cols: L B T K G Q A
[-1.60,-0.88,-1.21,-1.59,-1.36,-5.36,-2.88]  sos
[+2.81,+5.53,-0.96,+0.71,-2.27,-5.30,+1.31]  pov
[+5.64,-0.94,-0.56,-2.48,+5.05,-4.98,+8.07]  Zof
[+1.00,+0.54,+1.05,-1.34,+5.18,-1.77,+0.47]  tive
[-3.04,+7.36,+1.25,+1.20,-0.58,-1.97,-1.53]  vimuf
[+0.86,+3.81,+1.08,-3.04,+0.86,+0.86,-0.07]  Dubop
[-4.53,-5.56,-2.04,+3.93,-1.76,+3.10,+0.51]  zub
[-4.67,-7.00,-5.67,+6.04,-2.24,+3.36,-5.86]  bafib
dup Dubop:  | [+0.86]
col: [-1.60,+2.81,+5.64] | L

cols: J X R U N S M
[-2.71,-2.88,+0.80,-7.36,-2.05,+0.80,-0.73] = sibol
[-1.67,-1.76,+0.80,-5.09,-1.79,-0.34,-0.67] = Laren
[-0.95,-1.22,+0.80,-1.82,-0.84,-0.34,-1.01] = tilur
[-0.04,-2.13,+0.80,-6.54,-6.55,-0.34,-0.69] = Zalid
[-1.84,-3.03,+4.15,-7.40,-1.50,-3.68,-5.13] = vikam
[-1.94,-0.75,+3.46,-6.54,-1.50,-3.39,-4.30] = banoz
[-0.74,-1.31,+0.80,-3.37,-0.69,-0.34,-0.73] = Rap
[-0.95,-1.22,+0.80,-1.82,-0.75,-0.34,-0.49] = Larup
col: [+0.80,+4.15,+3.46,+0.80] | R
start: [+0.80,-6.54,-6.55,-0.34] | Zalid, 2
col: [-1.50,-1.50] | N
q: [-0.95,-1.22,+0.80,-1.82,-0.84,-0.34,-1.01] | tilur
both banoz Zalid:  | [-6.54]
both Larup banoz:  | [-0.75]

cols: E C F W
[+0.30,-3.52,-7.25,-3.05]  Tugip
[-0.23,+4.23,+8.34,+3.54]  pava
[+0.39,-7.25,-6.80,-2.93]  reme
[-0.11,+2.11,+4.01,+1.72]  mak
[-0.14,+3.39,+6.76,-3.05]  Kar
[+0.25,-2.16,-4.53,-1.99]  rar
[+0.13,+0.05,-0.15,+0.11]  nov
[+0.37,-2.60,-4.83,-2.13]  Zariv
[+0.31,-1.42,-2.89,-1.27]  Zite
[+0.09,-0.27,-0.46,+0.09]  lim
[-0.14,+3.39,+6.76,+3.14]  Lilat
dup lim:  | [+0.09]
both Kar Tugip:  | [-3.05]
col: [-2.16,+0.05,-2.60,-1.42,-0.27] | C
col: [+0.25,+0.13,+0.37,+0.31] | E
both Tugip reme:  | [-7.25]

cols: Z D V Y P H
[-2.35,+1.37,-7.91,+1.63,-0.47,-3.07] -> Girib
[+2.06,+2.06,+2.06,+6.51,+7.99,+1.33] -> Zeza
[+4.85,-3.13,+1.97,+2.19,+0.34,+5.55] -> nim
[+3.21,-2.92,-7.57,+5.22,+8.31,+2.65] -> sen
[+2.72,+0.70,+2.11,+4.09,-5.34,+5.22] -> Dobis
[-0.75,-3.60,-3.16,+8.97,+3.45,+5.93] -> galik
[-2.80,+2.87,-6.34,+5.21,-6.15,+3.31] -> Gizos
col: [+2.72,-0.75,-2.80] | Z
col: [+6.51,+2.19,+5.22,+4.09,+8.97] | Y
col: [+2.19,+5.22,+4.09,+8.97,+5.21] | Y
both sen Dobis:  | [+5.22]
dup Zeza:  | [+2.06]

cols: sov lak lapa Leral
[-2.89,-2.89,-2.89,+4.30] -> sobiv
[+2.60,-3.19,+4.43,+5.94] -> notol
[+3.76,-0.59,+7.17,-0.93] -> fipi
[+5.41,-1.24,+5.41,+5.41] -> puseg
[-6.77,+1.65,-4.46,-4.74] -> dolot
dup puseg:  | [+5.41]
next: [-1.24,+5.41] | [+5.41]
dup sobiv:  | [-2.89]
q: [-6.77,+1.65,-4.46,-4.74] | dolot

cols: luv buse tup Faras bige keka sog Zes
[-3.69,-3.30,+1.53,+1.20,-0.63,-1.52,+5.29,+4.34] = rotuk
[+6.75,+0.21,+3.10,+1.73,+1.04,-0.58,-1.46,-2.99] = Mizo
[+5.25,+0.77,-6.26,+0.46,-2.96,+0.26,-1.08,-7.33] = far
[+6.75,+0.21,+3.10,-0.63,+1.20,-1.52,-1.46,-7.33] = Geg
q: [+6.75,+0.21,+3.10,+1.73,+1.04,-0.58,-1.46,-2.99] | Mizo
start: [+1.20,-1.52,-1.46] | Geg, 4
next: [+1.20,-0.63,-1.52] | [+5.29]
col: [+1.73,+0.46] | Faras

cols: fuguz zoka Nad Dozos sula baf gevu vak Rike
[+0.59,-0.85,-0.89,+3.11,-0.81,+3.93,+1.45,-5.89,-2.11] : zega
[+1.65,+2.00,+1.04,+0.91,+1.45,-3.27,-2.87,+3.15,+1.08] : tiza
[+0.59,-0.83,-0.92,+1.46,-0.90,+3.91,+0.99,-5.89,-2.13] : difi
[+1.65,+2.00,+1.04,+0.91,+1.45,-3.27,-2.87,-1.68,+0.84] : sadub
[-2.26,+2.00,+1.04,-0.69,-1.52,+2.60,+0.16,+4.82,-1.29] : ral
[+2.09,+4.83,+4.97,+1.77,+2.81,-7.60,-5.24,-3.39,+1.51] : kos
[+1.65,+2.00,+1.04,-0.69,-1.52,-3.27,-1.51,-3.23,+1.03] : voz
both tiza zega:  | [+1.45]
col: [+0.91,+1.46,+0.91] | Dozos
q: [-2.26,+2.00,+1.04,-0.69,-1.52,+2.60,+0.16,+4.82,-1.29] | ral
q: [+1.65,+2.00,+1.04,+0.91,+1.45,-3.27,-2.87,-1.68,+0.84] | sadub
next: [+2.81,-7.60] | [-5.24]

cols: baz bogif funi fom
[-0.26,+4.36,+4.36,+3.61]  Govi
[-0.35,-6.65,+4.55,-5.34]  kazep
[-0.25,-6.65,+4.55,-5.34]  litu
[+4.36,-2.93,-0.92,+2.47]  devu
dup Govi:  | [+4.36]
next: [+4.36,+4.36] | [+3.61]
both devu Govi:  | [+4.36]

cols: depe pep legu vekas zemor mamor lil
[-3.14,-4.65,+1.10,+5.37,-3.91,-2.46,+3.35]  Gipi
[-1.71,-4.03,+0.57,+4.45,-2.91,-3.06,+2.50]  Ven
[-4.60,+6.89,+1.99,+6.89,+6.89,-1.60,+0.25]  Sene
dup Sene:  | [+6.89]
q: [-3.14,-4.65,+1.10,+5.37,-3.91,-2.46,+3.35] | Gipi

cols: Tafiv fari nili vado Led Fefes
[-2.24,-3.50,-3.49,+1.91,+2.81,-1.14]  pido
[-0.43,-2.66,-0.78,+3.29,-1.22,+0.38]  nos
[-1.93,+5.46,+4.37,-2.30,+1.94,-8.15]  Muv
[-1.80,-0.33,-2.34,+4.43,+0.44,-2.77]  rig
[-9.13,-7.14,-2.96,+4.24,-4.56,+1.44]  vuka
[+5.52,+3.21,-8.52,-8.25,-1.97,+0.90]  selu
[-0.42,-0.42,+5.56,-4.61,+5.67,-0.42]  gege
[-1.31,+4.67,-1.73,+0.91,+7.23,+6.01]  Pid
col: [-8.52,+5.56,-1.73] | nili
col: [-0.78,+4.37,-2.34,-2.96,-8.52,+5.56,-1.73] | nili
dup gege:  | [-0.42]

cols: Rigu zor Fevob kosob rukaz Sogu
[-0.40,-2.24,+5.00,+3.79,-0.31,+0.44] = nosu
[+1.46,-0.99,-1.46,+4.15,+1.26,-0.21] = lanu
[+0.39,+2.79,+5.28,-0.22,+0.39,-4.27] = Mamad
[+0.14,+2.62,-1.12,+2.30,+0.88,-2.54] = giz
[+0.16,-1.87,-0.78,-3.03,-3.47,-5.36] = Zemug
[+0.17,+7.92,-1.80,+1.37,+3.14,+1.46] = Kof
[-0.85,-0.81,-2.23,+1.24,-0.85,-1.39] = zetov
[+8.87,-4.90,+0.75,+0.05,-3.57,+1.97] = kivo
[+4.37,-4.57,+2.41,-1.44,-3.53,-2.24] = buno
[+1.10,+2.03,-2.20,-1.08,-2.62,+4.43] = vunam
[+1.53,-4.90,+0.75,+0.05,-3.57,+1.97] = leba
[+1.71,+0.16,-0.97,-4.31,-3.74,-4.94] = namut
both Zemug namut:  | [+0.16]
both buno nosu:  | [-2.24]

cols: doka Ved lunog fisaz pudel Mez
[+1.35,+3.54,-8.47,+6.28,+0.05,+4.39] = bigav
[+2.71,+2.25,+2.71,-5.90,-1.07,+0.02] = sunad
[+2.63,-0.72,+0.43,+6.28,+0.05,+3.31] = bufas
[-0.01,-2.07,+2.58,+2.83,+0.68,+5.86] = zab
[-0.01,+1.33,+3.54,-8.47,+0.46,-4.26] = tuv
dup sunad:  | [+2.71]
start: [-0.01,+1.33,+3.54] | tuv, 0
start: [+1.33,+3.54,-8.47] | tuv, 1

cols: zed maka Ripok pag Las fira bok kav
[+7.45,+3.55,+1.01,+4.87,-6.81,-1.74,+7.22,+5.64] = Rus
[+7.22,+1.19,+1.01,+4.87,-6.81,-1.74,+7.22,+5.64] = Bito
[+7.18,+5.72,+5.90,+6.45,-1.74,-6.81,-3.20,-7.57] = Gib
dup Bito:  | [+7.22]
q: [+7.22,+1.19,+1.01,+4.87,-6.81,-1.74,+7.22,+5.64] | Bito
q: [+7.45,+3.55,+1.01,+4.87,-6.81,-1.74,+7.22,+5.64] | Rus

cols: pizo pugo tasit fem
[-0.35,-5.89,+5.32,-7.93] : gad
[-6.97,-6.97,-6.97,-6.97] : Let
[+2.05,-4.97,-4.98,-7.93] : teg
[-2.01,-2.01,-2.01,-2.01] : poto
[+3.51,-5.05,-4.90,-7.93] : fener
[-6.96,-3.32,+1.70,-7.93] : bufi
both teg gad:  | [-7.93]
dup poto:  | [-2.01]
dup Let:  | [-6.97]

cols: soga Nen Muvu lut Guki gonam Pala bab
[-0.14,+2.13,+2.13,-0.27,-3.11,-0.95,-3.11,+2.13] = fazu
[-0.14,-0.17,-1.04,-0.27,+2.14,-0.95,-1.57,+2.13] = mim
[-0.14,-1.04,-0.17,-0.27,-1.25,-0.95,+1.14,+2.13] = goso
[-0.14,-0.17,-1.04,-3.10,-6.93,-0.95,+1.14,+2.13] = lop
[-0.27,-3.11,+5.57,-0.27,-6.93,-0.95,+2.10,+2.13] = kugu
dup kugu:  | [-0.27]
q: [-0.27,-3.11,+5.57,-0.27,-6.93,-0.95,+2.10,+2.13] | kugu
q: [-0.14,-0.17,-1.04,-0.27,+2.14,-0.95,-1.57,+2.13] | mim
q: [-0.14,-1.04,-0.17,-0.27,-1.25,-0.95,+1.14,+2.13] | goso
q: [-0.14,-0.17,-1.04,-3.10,-6.93,-0.95,+1.14,+2.13] | lop

cols: sev Rinid teref Siz
[-2.24,-1.97,-1.75,+3.19] -> Zoga
[-0.26,+2.19,-0.39,+0.69] -> Dak
[-0.92,-5.43,-0.36,-1.36] -> Vapuz
[-1.36,+3.65,-1.27,+4.02] -> kug
[+2.48,+2.06,+2.06,+2.37] -> sur
[+0.01,-3.79,+0.28,+2.64] -> golel
[+0.07,-7.49,+0.64,-2.00] -> vami
[-5.43,-0.92,+0.34,-0.73] -> zos
[-1.16,+3.65,-1.27,+4.02] -> Komo
[+0.07,-7.49,+0.64,-4.64] -> vud
dup sur:  | [+2.06]
col: [+3.19,+0.69,-1.36,+4.02,+2.37,+2.64,-2.00,-0.73] | Siz
q: [+0.07,-7.49,+0.64,-4.64] | vud
next: [-0.92,-5.43] | [-0.36]
q: [+0.07,-7.49,+0.64,-2.00] | vami

cols: sazi gefe kur fedab sona
[-0.16,-0.14,-6.32,+0.61,-6.32] -> tuliv
[-0.63,-5.46,+7.84,-5.14,-0.16] -> gefov
[-7.24,-7.24,-7.24,-7.24,+1.63] -> babop
col: [-0.16,-0.63] | sazi
dup babop:  | [-7.24]
dup tuliv:  | [-6.32]

cols: Vezum pudo Mep tobe
[+0.64,+0.50,-2.89,-3.58] -> Nedob
[-2.05,+0.97,+1.03,+0.25] -> Nutu
[+4.22,-2.60,-1.27,+1.31] -> kud
[-0.76,-1.45,-0.83,-1.28] -> volig
[-1.53,+3.18,-1.87,-7.64] -> vuz
[-1.55,+0.11,+0.49,+2.17] -> Sumig
[+7.53,-3.87,-0.89,-0.86] -> Noge
[-0.76,+0.71,-0.83,-1.28] -> Bos
[+3.30,-0.44,+0.37,-4.24] -> bez
[-2.24,+1.40,+1.35,+1.35] -> Relem
start: [-2.05,+0.97] | Nutu, 0
start: [-0.89,-0.86] | Noge, 2
dup Relem:  | [+1.35]

cols: Zevak zadeg Nilud Favo zavem fuma lipo tiba
[+2.35,+1.31,-0.11,-1.89,-0.32,-0.20,+0.76,+0.65]  loba
[+2.35,+1.31,-1.42,-1.89,-0.32,-0.20,+0.76,+0.65]  Pude
[+2.35,+1.31,-0.11,-1.89,-0.32,-0.09,+0.76,-0.21]  panu
[+2.35,+1.31,-0.20,-1.89,-0.32,-0.09,+0.76,+0.65]  Fuvo
next: [-0.20,-1.89] | [-0.32]
q: [+2.35,+1.31,-0.20,-1.89,-0.32,-0.09,+0.76,+0.65] | Fuvo

cols: ves gages Nifin Bib bibaz nus ped
[+7.36,+5.56,+4.90,-0.84,-5.31,+4.72,-2.41] : Fanu
[+6.77,+5.45,+4.46,-0.71,+4.90,-5.48,+4.89] : nibuk
[+7.36,+5.56,+4.90,-0.84,-5.48,+4.72,-2.41] : sovi
next: [+4.90,-0.84,-5.48] | [+4.72]
col: [+6.77,+7.36] | ves
next: [-5.48,+4.72] | [-2.41]
q: [+7.36,+5.56,+4.90,-0.84,-5.48,+4.72,-2.41] | sovi
both Fanu nibuk:  | [+4.90]

cols: vano nafo busud nodiv Vupas Duve Dinet siru
[+5.37,+5.99,+1.73,+0.65,-5.02,+3.29,+0.90,-0.29] = Tobaf
[-8.10,-2.01,-3.88,-0.30,-1.72,+2.47,+1.84,+2.47] = siba
[+5.99,+1.73,+3.29,-5.02,+0.65,+5.37,-0.84,-0.16] = kenog
[+1.84,+2.44,-8.61,-2.96,+1.25,+4.41,+1.36,-0.16] = gukes
start: [+1.84,+2.47] | siba, 6
col: [+0.65,-0.30,-5.02] | nodiv
next: [+5.37,+5.99,+1.73,+0.65,-5.02,+3.29] | [+0.90]
next: [+1.84,+2.44,-8.61] | [-2.96]
start: [+5.37,+5.99,+1.73,+0.65,-5.02,+3.29] | Tobaf, 0
next: [+0.65,+5.37] | [-0.84]
col: [+2.47,+5.37] | Duve

cols: parub zepus nozoz vil Tor
[+3.12,-4.96,+1.47,-0.73,+0.98] -> defi
[+4.34,+0.35,+0.90,-0.77,-0.81] -> rere
[+4.30,+1.17,+0.76,-1.14,-1.19] -> gigun
[+3.12,-4.96,+0.86,+0.25,+0.23] -> maf
[+4.34,+0.35,+0.90,-0.71,-0.73] -> paf
[+3.12,-4.96,+1.47,+1.88,+1.89] -> Nobes
start: [+0.35,+0.90,-0.77,-0.81] | rere, 1
both paf defi:  | [-0.73]

cols: gor Gofe patuz nek voku pav Ton Fev
[+1.62,+0.00,+0.00,+0.93,-0.33,+4.18,+0.28,+1.08] = Rigiv
[+1.62,+0.00,+0.00,+0.93,-0.33,-4.28,-0.31,-0.35] = rulok
[-3.96,-4.46,+2.06,+8.40,+8.40,-2.94,+8.40,+1.62] = bapop
both rulok bapop:  | [+1.62]
dup bapop:  | [+8.40]

